128 stands for zero in the data rows.
Here are some numbered points:
110 163 108 116 110 119 139 132 156 107 125 108 0
97 143 81 109 154 91 135 116 168 101 141 116 1
42 102 69 82 164 109 80 120 184 122 95 93 2
30 154 0 78 137 87 129 96 209 91 130 103 3
107 138 114 105 123 120 112 142 131 125 107 114 4
163 134 193 150 75 191 119 166 71 163 108 161 5
112 147 128 122 116 143 139 129 145 124 127 144 6
129 153 158 150 119 139 144 155 128 105 152 149 7
212 119 205 164 97 160 139 145 65 163 108 149 8
109 150 79 125 146 104 161 109 172 84 150 132 9
88 184 81 118 124 105 149 123 175 76 140 129 10
163 132 134 138 124 135 144 106 118 136 109 127 11
159 108 122 122 159 99 144 109 149 128 140 90 12
135 144 117 132 139 112 136 128 154 107 146 117 13
141 98 127 122 138 122 110 126 112 142 104 114 14
136 81 147 131 151 125 97 129 110 170 114 122 15
94 104 79 103 198 61 121 102 186 88 173 99 16
149 116 185 145 101 191 113 153 72 175 111 160 17
113 105 125 128 152 136 140 84 150 143 143 131 18
101 98 87 103 150 95 92 105 163 120 110 98 19
179 106 193 154 154 134 118 138 88 153 151 112 20
227 127 244 179 87 183 134 183 28 174 103 159 21
129 116 138 120 111 126 96 151 97 161 97 126 22
143 152 114 147 133 122 137 116 142 108 141 139 23
115 125 115 122 122 134 114 132 132 151 121 121 24
145 129 153 145 110 154 120 151 94 144 103 162 25
114 107 124 118 133 115 115 119 133 149 102 117 26
218 78 202 147 124 127 80 163 46 192 90 112 27
78 142 103 116 135 132 160 114 164 107 162 144 28
110 117 112 129 135 132 133 115 139 125 130 132 29
117 138 133 143 101 132 113 159 104 115 92 103 30
133 123 127 120 135 116 108 131 119 146 115 106 31
162 109 169 146 155 126 119 134 104 144 146 112 32
126 160 112 142 117 140 175 111 153 105 162 150 33
166 110 155 142 115 150 109 142 81 161 96 124 34
139 146 128 124 108 115 127 133 137 124 112 108 35
130 153 143 147 102 156 153 133 134 107 158 161 36
140 129 136 134 122 138 118 140 117 137 92 138 37
107 120 173 137 104 156 112 166 93 148 116 155 38
99 92 136 111 142 118 84 148 113 172 97 111 39
174 109 186 154 128 160 108 143 61 185 117 137 40
146 100 157 128 118 139 99 147 93 160 98 114 41
148 152 137 142 110 134 142 135 119 114 109 135 42
119 172 116 150 85 174 164 133 131 124 120 154 43
168 108 203 161 118 179 132 143 68 160 123 169 44
210 91 155 143 142 107 96 132 94 160 105 94 45
132 127 121 118 138 117 126 120 127 136 125 117 46
108 107 129 130 148 140 137 100 147 138 148 138 47
64 128 116 121 120 147 124 125 155 122 146 159 48
163 124 125 138 151 127 124 106 122 139 114 118 49
106 156 109 113 110 148 130 132 126 123 123 151 50
127 99 123 124 132 130 104 135 117 141 107 127 51
156 79 149 130 152 115 94 144 96 169 101 96 52
88 171 95 130 140 95 172 125 191 60 189 138 53
104 124 132 131 141 125 125 153 154 101 167 134 54
104 138 113 118 104 152 112 138 133 157 110 125 55
46 174 49 100 117 113 151 94 188 93 142 141 56
112 130 80 120 122 141 145 94 159 109 125 136 57
161 131 157 134 130 113 126 131 123 154 122 109 58
125 123 108 109 184 55 144 118 182 93 192 81 59
119 135 92 122 121 149 159 107 134 111 120 152 60
135 152 117 141 121 137 161 118 146 114 155 141 61
129 140 106 117 135 92 120 121 148 107 127 100 62
76 132 113 110 143 115 107 142 144 112 141 124 63
115 157 125 119 130 136 137 135 155 113 164 143 64
124 119 114 119 146 101 118 120 142 118 147 99 65
139 117 127 122 163 90 137 125 154 114 169 102 66
104 140 120 130 126 154 141 108 160 117 142 161 67
127 138 137 132 134 127 154 124 134 111 150 140 68
126 132 139 133 104 154 102 143 96 156 62 135 69
87 156 61 120 125 117 155 99 180 107 129 130 70
112 117 127 116 141 127 123 132 133 131 154 127 71
135 125 153 138 123 142 144 129 121 119 160 151 72
200 92 171 137 112 135 105 144 67 183 74 105 73
136 102 151 131 154 114 124 134 123 139 149 126 74
114 133 168 116 125 145 130 154 132 115 161 155 75
104 109 91 103 151 118 116 103 154 126 122 108 76
106 150 97 114 128 106 137 122 166 107 136 104 77
130 124 118 124 140 109 122 119 137 123 135 100 78
94 128 88 110 144 123 130 107 155 119 130 130 79
177 112 184 159 115 168 117 139 69 159 121 148 80
217 86 157 161 166 100 134 115 98 162 120 86 81
98 126 117 111 112 152 112 141 115 138 110 135 82
72 94 109 111 148 117 122 131 149 114 151 135 83
121 133 141 134 119 126 126 132 136 125 133 137 84
115 126 133 127 116 145 105 138 109 148 86 136 85
94 135 108 113 139 108 115 133 144 112 118 119 86
New points follow, each followed by the number of its nearest point above.
113 131 115 125 130 128 138 125 140 112 134 141 29
140 109 107 139 125 155 136 92 115 149 100 141 11
111 141 125 120 122 146 136 127 146 127 125 144 6
84 121 128 116 137 125 98 149 131 128 134 129 63
130 117 152 138 126 139 145 127 128 122 161 147 72
190 104 158 145 132 125 109 135 103 153 109 108 45
116 143 92 125 140 116 129 105 157 122 137 129 79
115 133 91 122 122 142 156 95 166 97 148 143 57
112 142 180 131 118 153 144 151 124 121 167 156 75
124 91 135 126 161 107 103 127 131 151 140 112 74
205 131 139 165 111 140 156 98 85 149 110 131 11
159 108 127 126 158 111 145 105 136 132 136 101 12
90 146 106 100 126 118 120 138 153 108 120 123 86
166 106 174 148 155 129 122 131 103 146 150 114 32
86 130 62 96 151 88 137 94 176 100 125 94 1
127 146 106 127 108 149 152 108 126 124 133 149 60
163 147 102 131 137 118 157 91 131 110 137 121 23
133 130 182 126 103 154 129 157 106 135 133 132 38
204 107 159 150 117 128 97 149 51 189 66 104 73
125 130 145 137 117 127 124 135 131 131 128 136 84
139 133 117 132 122 150 132 135 112 132 101 128 37
107 162 130 122 106 131 142 139 145 114 131 138 6
109 137 80 104 150 97 136 109 174 101 138 106 1
72 154 119 118 138 129 141 126 177 94 167 141 28
88 158 136 124 115 127 133 145 161 95 162 146 64
110 142 127 127 150 97 144 135 156 83 182 138 54
157 111 147 151 113 156 108 131 84 169 109 140 34
138 141 112 136 150 98 153 112 150 120 146 115 13
169 110 210 162 107 182 127 151 60 166 117 167 44
92 145 109 116 108 144 121 139 143 140 119 130 55
122 146 109 117 109 151 128 129 119 130 105 145 50
159 140 132 127 109 114 125 134 136 127 113 106 35
81 138 120 120 140 120 154 108 172 90 174 147 28
194 86 165 139 138 114 90 142 87 168 103 97 45
102 176 82 102 116 96 149 130 170 75 128 110 10
138 118 143 123 134 118 146 127 135 115 161 123 68
136 118 146 123 102 131 90 154 85 166 90 128 22
91 108 115 108 157 113 130 119 147 119 155 133 83
105 131 164 140 113 180 128 148 126 148 129 155 38
107 150 94 116 147 102 158 93 167 77 162 127 9
108 116 72 115 142 79 111 130 138 134 97 82 19
137 140 119 127 126 104 129 125 158 123 139 123 13
176 67 145 124 164 105 84 146 83 186 75 79 52
105 116 125 118 121 105 94 149 133 124 106 94 4
123 152 136 140 104 157 158 125 140 107 159 163 36
146 59 134 126 157 107 85 130 88 178 80 84 52
195 127 158 147 126 130 146 117 103 140 115 124 11
154 98 137 127 146 119 109 127 117 149 122 115 14
204 100 164 145 133 123 106 135 85 162 107 110 45
128 165 104 146 113 142 175 107 156 106 161 148 33
120 97 142 132 130 138 117 151 125 147 123 128 51
158 64 155 114 153 109 55 136 70 173 100 88 52
152 104 87 119 171 83 123 98 135 124 116 71 12
135 108 144 129 151 107 125 138 124 136 147 121 74
94 146 54 99 113 102 133 97 158 110 101 110 70
97 108 91 105 144 120 119 102 156 127 124 120 76
92 151 62 118 124 122 156 94 180 103 132 132 70
96 165 108 120 75 150 130 135 147 113 92 145 50
157 134 180 150 79 179 120 162 80 156 102 155 5
107 159 156 135 106 152 165 131 140 110 158 159 36
175 131 199 160 80 186 123 162 70 166 110 164 5
124 150 68 116 122 124 151 102 150 112 108 113 57
112 169 87 121 113 114 144 126 152 103 111 138 0
180 130 207 160 66 200 118 170 55 172 99 166 5
148 58 126 108 166 116 73 125 78 185 81 88 52
91 140 68 107 159 77 132 113 176 94 142 105 1
131 136 112 130 142 110 131 125 154 110 141 112 13
197 135 146 163 105 129 161 121 102 130 116 117 11
58 90 135 104 174 87 103 135 179 104 187 117 83
117 101 115 134 133 143 126 116 125 143 124 139 29
178 104 180 154 137 151 101 138 59 186 121 130 40
120 103 111 116 140 116 102 114 139 132 111 112 26
150 160 127 144 109 134 144 129 125 113 101 131 42
123 148 109 135 104 127 128 136 136 114 102 129 35
96 133 107 115 122 105 124 134 145 106 125 114 86
